[[-4.11 -2.32  4.39 -3.91]
 [ 1.99  0.17 -1.02  2.82]
 [ 1.16  2.28 -2.48 -0.38]
 [ 1.04 -0.80  0.55  2.66]
 [-0.18 -1.16 -3.14 -1.50]]
->
[-4.11  0.17 -2.48  2.66]

[[ 2.11 -2.68 -0.96 -5.63]
 [-2.49 -2.00 -0.70  2.90]
 [-3.93 -2.16 -3.59  2.99]
 [-0.94  0.25 -0.34  0.11]]
->
[ 2.11 -2.00 -3.59  0.11]

[[-3.67 -1.19 -2.72]
 [-1.76  0.73 -5.93]
 [-3.29 -0.69 -3.80]
 [-5.08 -3.10  1.34]
 [-3.96 -1.26 -2.45]]
->
[-3.67  0.73 -3.80]

[[ 1.90 -4.87 -4.42  0.48]
 [-0.03 -0.25  2.28  0.77]
 [-0.16 -0.16 -0.42 -0.19]]
->
[ 1.90 -0.25 -0.42]

[[ 1.88  0.29 -1.27]
 [-0.21  1.13  2.04]
 [ 2.88  0.16  5.61]
 [-1.04  2.41 -3.81]]
->
[1.88 1.13 5.61]

[[-1.90  5.71 -1.23  0.13]
 [ 0.88 -0.85  0.02 -4.86]]
->
[-1.90 -0.85]

[[-3.61  1.06  4.96 -2.22]
 [ 1.42  0.53  0.15 -0.31]
 [-5.61  3.33  1.72  1.98]
 [-2.34  0.68  3.63 -1.81]]
->
[-3.61  0.53  1.72 -1.81]

[[-2.06  5.55  1.86]
 [ 4.16  0.53  4.17]
 [-1.27 -0.62  2.17]
 [-2.78 -1.69  1.74]]
->
[-2.06  0.53  2.17]

[[ 0.46 -5.78 -0.52 -3.74 -3.29]
 [-2.09  1.05 -1.00  2.52 -0.98]
 [-1.21  2.56  0.14  1.50  1.15]
 [ 3.40 -0.80 -5.26  4.03 -4.11]]
->
[0.46 1.05 0.14 4.03]
